128 stands for zero in the data rows.
Each row of this table is followed by its label. One hidden rule gives the labels. It looks at one to three of the table's principal directions, none of them among the few with the most spread.
[168 114 174 124 120 144  84  88 134 111 170 178  39 168 136 113  93 158 121 151 140 130  98 114
  68  83 143 144  84  81 119 127] J724
[141 109 193 138 101 193  91  80 149  98 143 160  95 135 121 140  98 142  85 134 140 128  87  79
 101  82 120 129 103 118 111 128] J880
[119 128  94 156 125 133 109 121 124 122 110  75 162 104 134 127 123 116 137 132 126 125 142  94
 185 144 136 107 159 146 154 136] J167
[107 148 107 113 152 101 176 176 127 156 101 110 192 121 122 141 159 106 149 112 134 120 142 164
 155 169 111 135 140 139 138 116] J880
[150 118 148 125 106 132 111 136 128 119 160 127  90 140 105 136 102 132  87 152 119 138 118 111
 123 126 122 132 141 129 121 140] J724
[139 126  88 134  92 112 121 144 134 140 122  89 125 100 135 141 130 124 130 140 102 113 147  98
 180 142 116 100 153 157 127 127] J724
[118 146 115 119 138 114 152 153 134 152 104 117 169 128 133 141 148 116 162 117 141 107 134 144
 150 151 110 131 117 128 136 109] J724
[138 126 134 126 123 128 131 133 132 129 134 127 126 126 126 137 124 127 126 131 128 129 128 126
 127 131 119 134 134 126 127 123] J880
[107 122 110 142 156 127 135 117 120 119 122 126 149 118 140 107 138 128 125 114 126 146 142 138
 121 127 155 127 144 129 138 138] J167
[130 176 144  88 125 122 128 160 139 156 118 128 129 180 117 155 140 138 165 127 152  84 114 142
 138 140  87 140  69 125 114 107] J167
[116 132 116 139 156 113 135 138 111 131 134 129 147 143 129 112 125 117 146 126 149 134 142 160
 111 146 146 150 130 111 146 128] J167
[143 107 183 131 113 162 110 106 137 113 150 174  93 141 119 125 102 132  92 141 139 131  92 111
  91  98 133 141 105 105 119 128] J880
[121 114 105 152 101 146 116 113 131 114 115  89 145  83 131 135 126 122 105 127 102 134 140  83
 174 126 128  97 169 166 128 140] J880
[157 135  98 118 126  87 126 159 130 149 140 104 109 134 140 128 128 132 146 148 116 120 144 126
 156 149 128 126 141 121 141 122] J167
[134 133 163 119  90 173  89 109 143 116 141 153  87 147 132 130 117 155  86 136 117 109 104  81
 125  89 126 120  93 146  95 133] J724
[ 99 138  85 130 164  82 178 173 109 158 102 118 197 116 132 118 156  94 171 113 141 125 157 188
 141 177 136 141 144 127 154 118] J724
[138 141 144 108 108 144 123 121 151 136 115 135 115 133 138 149 138 145 138 122 125 103 112 106
 137 110 100 117  95 134 107 112] J724
[115 137 156 125 117 156 112 120 119 115 134 144 121 147 112 126 118 132 108 127 133 125 115 127
 111 115 127 137 109 139 111 138] J167
[126  96 160 158 114 186  91  60 126  78 140 144 101 106 132 110 103 143  79 125 115 159 112  84
 103  78 155 119 143 135 118 151] J724
[ 82 137  97 143 149 136 144 116 115 125  87 115 189 102 145 110 158 118 150  96 126 128 147 142
 147 132 147 116 135 154 134 133] J724
[120 120 142 145 111 159 109 114 126 110 133 123 131 122 116 131 112 125  97 131 128 132 122 103
 133 120 130 125 138 144 123 139] J724
[138 134 130 113 122 118 125 139 125 135 138 142 105 140 132 119 129 137 126 135 118 123 127 133
 122 123 133 132 116 127 119 128] J724
[128 129  35 137 142  36 176 202 113 176 111  64 181  95 126 136 148  84 180 141 122 121 178 168
 192 209 121 114 186 133 172 119] J880
[163 137 133  95 106  96 130 170 137 147 161 126  77 155 107 149 120 139 109 154 113 122 126 131
 127 142 101 132 127 126 111 126] J724
[131 159  91  95  83 108 144 182 130 156 110  93 143 106 136 148 159 132 126 125  77 102 155 116
 196 150 100 111 145 194  97 122] J880
[ 88 125 173 128 151 172 121  79 108  85 137 177 110 151 104 103 126 145  86 103 132 162 111 155
  51  85 151 140 107 133  99 159] J167
[101 105 139 163 160 155 129  75 109  93 109 130 162 102 121 108 121 111 135 109 144 161 121 140
 105 114 154 128 149 115 152 144] J724
[143  99 121 144 112 118 116 118 115 108 155 117  90 110 107 122 104 125  92 148 105 160 134 119
 120 126 139 116 171 132 130 152] J724
[ 85 140 137 123 148 148 165 133 124 129  93 139 195 113 126 130 159 115 127  92 133 130 129 155
 126 133 124 136 127 151 119 124] J880
[ 69 141  99 162 185 128 158 136 117 138  82  95 243 123 124 130 146  85 178 100 185 119 144 164
 149 174 131 138 133 119 175 119] J167
[146 106 172 142 138 150 108  98 137 109 163 162  90 155 120 127  94 135 108 140 159 143 105 123
  70 107 135 151 111  83 133 126] J724
[ 92 116  94 155 131 144 131  94 110 106  94 111 167  73 149 101 149 123 127 102  98 147 148 118
 153 114 160 101 163 167 130 147] J724
[107 114 117 141 111 151 117  94 109  97 118 127 123  89 133 102 135 136  93 115  83 154 137 111
 135  99 157 104 158 172 110 158] J724
[122 140 129 116 123 105 141 183 121 155 147 144 132 162 107 131 123 112 116 144 145 110 132 158
 119 159 122 152 112 125 125 124] J724
[155 110 124 129 124 115 102 121 120 114 173 142  60 139 137  97 108 152  88 152 100 155 135 115
 105 109 164 131 146 119 123 150] J167
[120 111 137 140 141 144 122  92 120 100 136 140 114 119 127 111 122 137 107 119 120 159 126 129
  97 105 149 127 142 126 125 145] J724
[137  94 140 152 112 140 112  97 131 111 136 137 104 110 117 127 104 119 112 143 131 138 111 107
 117 112 133 112 136 114 137 136] J880
[145 142 168 104  85 158  98 132 132 119 153 142  81 156 110 142 111 150  85 142 112 117 110 101
 122 106 109 134 106 151  89 135] J167
[156 125 173 111  89 154  90 113 140 118 167 172  46 163 126 129 103 160  89 149 120 118 103 100
  90  87 124 135  86 122  92 130] J724
[155 151 154  96  99 124 111 167 141 143 166 134  79 180 104 155 110 145 100 154 133 106 117 118
 121 134  96 145 100 128 103 123] J167
[128 123 155 124 162 129 133 117 129 120 142 156 116 155 120 119 123 134 123 126 150 144 113 150
  83 120 138 146 113  93 135 130] J167
[112 132 121 127 106 129 133 157 111 133 137 140 135 125 125 115 130 121  97 129 110 125 143 137
 131 136 141 138 136 161 109 137] J724
[148 142 128  93 123  97 152 175 139 158 145 146 108 147 133 139 142 138 125 133 118 117 135 149
 119 141 111 144 115 125 109 112] J880
[120 130 149 132 121 163 107 109 132 105 135 121 121 134 115 134 118 140  91 126 125 137 119 100
 127 112 125 124 132 144 115 143] J167
[117 164 167 100 168 127 159 156 142 153 120 154 164 186 112 157 139 120 172 111 193 102 109 181
  87 150  89 171  67  87 131  94] J724
[120 157 134  99 140 127 140 140 138 146 117 149 132 154 145 130 154 146 150 110 134 107 127 147
 115 122 118 140  85 128 108 111] J724
[160 152 129 101 101  95 113 181 126 158 155 121  90 174 107 145 110 127 139 164 135  96 124 134
 143 155 103 141 104 118 126 119] J167
[177 130 114  94 128  74 135 157 147 158 152 138  67 148 145 132 134 150 148 150 113 119 129 135
 124 132 118 125 114  96 127 111] J724
[188 150 192  67 123 122 129 158 167 150 175 176  53 195 130 160 120 168 115 144 140 112  98 131
  78 112  87 167  72  86  94  96] J724
[154 127 139 123 139 107 122 136 131 142 149 154  98 158 138 121 114 131 154 145 151 117 120 145
  99 129 134 150  99  83 141 112] J724
[111 108 122 166 152 153 125  73 123 103  96 115 169  88 147 113 129 116 155 107 139 146 128 117
 134 114 150 116 148 118 156 130] J724
[105 123 119 150 145 148 138  92 124 108  89  95 181  90 126 138 138 113 154 102 135 142 131 125
 147 129 120 112 153 138 145 130] J724
[125 146 121 108 118 131 134 128 136 131 109 112 132 121 131 143 149 141 135 115 109 120 130 119
 150 122 108 112 125 153 110 126] J724
[164 111 133 129 114 108 111 135 129 131 162 135  76 141 121 126 101 130 119 159 127 131 122 122
 116 129 131 132 131 103 135 129] J724
[114 123 117 142 122 141 116 121 124 117 130 117 133 118 131 118 126 131 101 127 117 135 138 109
 140 124 144 119 145 149 126 143] J724
[145 117 122 130  92 134  94 112 127 112 150 120  71 123 125 123 112 148  92 148  93 134 128  89
 138 106 136 104 140 149 110 149] J167
[162 130 131 122  84 152  94  90 150 119 114 109  93 103 157 145 128 154 146 130  99 109 119  67
 165  92 108  97 118 145 110 116] J724
[144 140 107 121 125  91 143 173 133 162 122 102 148 135 121 150 128 107 166 144 145 102 134 139
 163 170 102 131 128 115 150 108] J724
[146 130 147 119 109 135 102 128 126 121 157 142  80 154 119 126 109 144 104 145 122 126 119 116
 111 114 129 135 114 127 112 136] J167
[105 101 144 153 120 172 101  75 111  85 135 157 107 107 132  88 118 140  72 121 102 159 120 106
 102  82 176 115 141 149 113 163] J724
[130 168  81 110 123  85 144 191 125 171 105  77 172 134 132 147 149 112 180 133 129  89 153 140
 198 181 102 126 130 147 142 110] J167
[165 144 128  95 113 114 124 134 157 149 123 123  93 138 148 150 141 153 156 133 116 102 119 107
 148 118  98 114 100 120 116 106] J167
[ 91 135 131 142 115 187 112  72 123  95  87 117 161  90 145 120 146 139 122  92 105 132 128  95
 149  91 137 103 131 178 107 142] J167
[115 119 153 143 153 152 121  94 124 110 129 156 133 140 132 112 120 129 132 117 155 138 115 139
  87 109 147 144 109 102 136 129] J724
[182 106 132 132  95 117  96 116 145 126 156 114  61 126 126 143  96 138 122 165 117 126 115  84
 140 117 115 110 136 106 135 126] J724
[166 101 182 131  49 190  64  90 150  97 165 152  41 123 124 135  88 160  41 160  91 125  92  35
 132  69 126 106 121 152  88 144] J724
[ 97 155  47 134 145  57 177 224 113 186  99  63 225 123 112 147 152  73 179 133 151  95 174 176
 201 226 108 129 157 146 168 114] J724
[147 161 150  91 119 108 136 183 141 169 137 149 121 181 120 151 129 127 154 143 157  82 113 150
 126 150  94 156  72 107 120  98] J724
[100 144  97 140 156 112 147 147 113 142 104 107 188 126 134 122 143 106 169 114 149 119 149 158
 146 160 135 138 133 130 151 122] J167
[108 130  76 138 182  83 174 144 118 144 100  98 189 104 143 120 158 107 179 106 138 144 162 174
 140 166 138 129 161 117 162 120] J724
[128 145 103 112 134  93 147 162 130 157 121 124 137 139 134 131 146 125 157 128 131 108 140 151
 140 150 119 129 115 125 131 115] J724
[147  93 145 147 107 146 102  88 114  88 159 135  76 107 115 113  97 136  81 142  99 170 124 107
 102  98 149 122 166 132 120 156] J724
[169 123 199 126  77 200  61  83 155  92 165 138  57 152 118 153  83 165  70 150 125 124  88  46
 117  76 106 129 105 130  96 131] J167
Here are more rows. What is the label of each one?
[141 127 125 131 128 127 109 119 139 128 137 121 106 141 134 131 119 139 133 138 136 121 125 109
 130 123 127 122 117 113 134 125] J167
[140 101 136 137 113 134 118 112 129 111 151 139  92 114 122 122 113 134  88 139 109 150 125 111
 111 111 139 120 149 129 120 142] J880
[109 127 124 130 134 134 132 120 120 119 125 137 131 123 128 114 137 132 112 117 118 139 134 136
 117 119 143 125 132 142 119 140] J724
[ 93  92 115 189 134 168 111  79 115  91 113 110 170  80 131 105 113 108 100 119 131 155 134  97
 141 118 167 109 172 143 153 152] J724
[ 82 168 154 114 149 152 141 143 122 134 110 140 176 173 101 144 141 120 141 104 172 106 120 166
 106 141 104 154  81 135 115 122] J167
[114 132 126 137 135 137 116 116 114 115 134 129 125 139 124 115 122 132 124 124 133 136 134 135
 113 123 142 135 126 132 126 139] J167
[117 189 137  78 147 103 158 192 142 186 112 155 159 196 137 148 160 130 189 115 174  65 124 180
 120 158  92 165  43 110 116  85] J724
[116 137 113 122 121 126 140 137 134 137  99 103 158 108 124 142 147 120 137 119 117 116 129 119
 169 138 111 105 136 152 128 126] J880
[130 148 156 101 111 143 111 140 125 127 150 157  90 167 120 123 125 151  96 133 119 119 118 128
 107 111 127 143  96 141  94 136] J167
[110 130 144 121 135 138 138 128 122 128 129 168 130 139 133 111 137 131 116 116 131 128 123 150
  96 116 143 143 106 128 113 129] J724
[118 111 154 151 145 166 105  77 132  93 134 131 120 132 118 124 110 136 104 124 145 150 110 106
 102 102 140 123 130 113 136 143] J167
[160 113 150 113 144 100 146 150 145 145 159 157  96 152 119 137 117 128 122 146 146 135 113 148
  90 137 119 148 119  79 137 113] J880
[119 176 167 100 136 139 126 161 137 150 131 137 143 203  97 165 122 126 156 128 189  85 108 155
 108 149  81 164  59 108 120 104] J167
[117 128 163 118 158 139 146 128 131 124 143 170 128 157 119 124 130 133 110 116 152 142 115 160
  70 120 131 157 107 104 120 126] J880
[151 133  91 103 125  65 155 182 127 160 144 117 106 129 128 132 141 128 134 143 103 128 152 154
 140 159 120 127 148 130 125 124] J880
[ 82 126 156 147 152 182 141  80 118  99  88 145 191 103 132 119 143 117 134  85 145 143 117 140
 107 105 138 135 123 139 127 130] J880
[107 153  91 122 124 113 146 166 122 147 104  87 180 116 127 140 150 114 142 118 119 112 154 134
 179 163 113 121 146 166 128 125] J167
[139 124  94 115 145  59 173 185 118 165 137 133 135 127 127 123 140 106 152 139 126 130 150 183
 124 171 130 143 146 109 145 117] J880
[130 131 113 120 119 112 133 153 124 136 132 116 127 123 123 127 132 126 112 136 109 129 137 127
 150 141 129 122 146 146 125 136] J724
[ 98 126  49 149 122 103 143 133 108 128  93  69 173  66 142 114 157 114 139 113  84 139 175 124
 191 151 146  88 190 184 136 147] J167
[108 152 111 132  90 158 106 122 121 121 104  94 150 113 132 138 136 132 132 117 110 105 142  98
 175 124 115 111 128 184 107 133] J167
[117 135  74 123 134  96 151 154 133 150 109 100 154 103 151 125 160 128 140 118 104 123 159 130
 169 148 133 108 151 152 131 125] J724
[159 116  96 122  98  89 146 161 133 138 135  76 119  90 107 160 125 115 116 148  91 141 146 114
 175 159  96 103 190 151 131 131] J724
[172  72 142 147 100 129 113  86 136 105 143 136  73  81 127 125 101 125 106 153  99 156 106  91
 125  98 137  99 164 107 139 137] J880
[112 119 100 148 167 112 156 123 115 125 104 105 184  94 140 115 143 107 157 109 132 152 148 152
 139 148 145 131 168 122 159 128] J880
[128  83 153 159 117 171  82  45 113  73 151 169  62 108 136  81 101 151  77 133 101 170 110  95
  80  61 184 110 137 124 117 166] J724
[117 100 145 152  82 187  74  63 109  69 146 136  73 100 120  99 104 152  46 132  76 162 122  71
 120  69 165  98 156 179  93 178] J167
[107 170  86 115 128  97 151 192 122 163 105  72 189 139 109 158 147 105 163 125 141  96 156 151
 185 188  92 130 135 158 136 117] J167
[122  92  91 168 143 114 146 110 131 127  94  91 178  65 137 127 132  94 154 126 129 142 134 115
 171 146 139  96 178 118 175 127] J880
[144 124 203 103 121 155 109 124 128 108 183 189  55 185  91 126  97 151  59 146 135 146  91 136
  53  97 128 159  96 109  94 144] J724
[ 83 148 122 130 193 113 176 155 107 137 104 122 215 142 110 124 149  96 161  99 170 140 141 199
 111 171 130 162 135 114 155 124] J724
[118 131 111 122 164  94 172 169 125 152 124 133 169 128 134 122 147 110 141 120 140 134 144 172
 122 161 135 150 141 114 145 117] J880
[111 109 112 150  84 160 104  93 113  98 116 115 121  76 132 110 127 132  86 123  77 142 137  86
 158 100 150  92 163 187 107 158] J724
[110 126 153 135 148 150 118 105 118 111 137 159 122 150 123 109 120 134 116 120 146 138 117 142
  85 110 149 144 107 114 125 138] J167
[169 127 114 110 135  65 165 193 140 175 144 125 131 137 129 150 127 106 165 151 145 113 136 161
 135 176 103 152 134  88 153  94] J880
[147 141  64 117 138  38 195 233 134 201 111  85 198 108 138 157 152  79 195 140 142  96 167 175
 190 220  96 143 159 116 168  84] J880
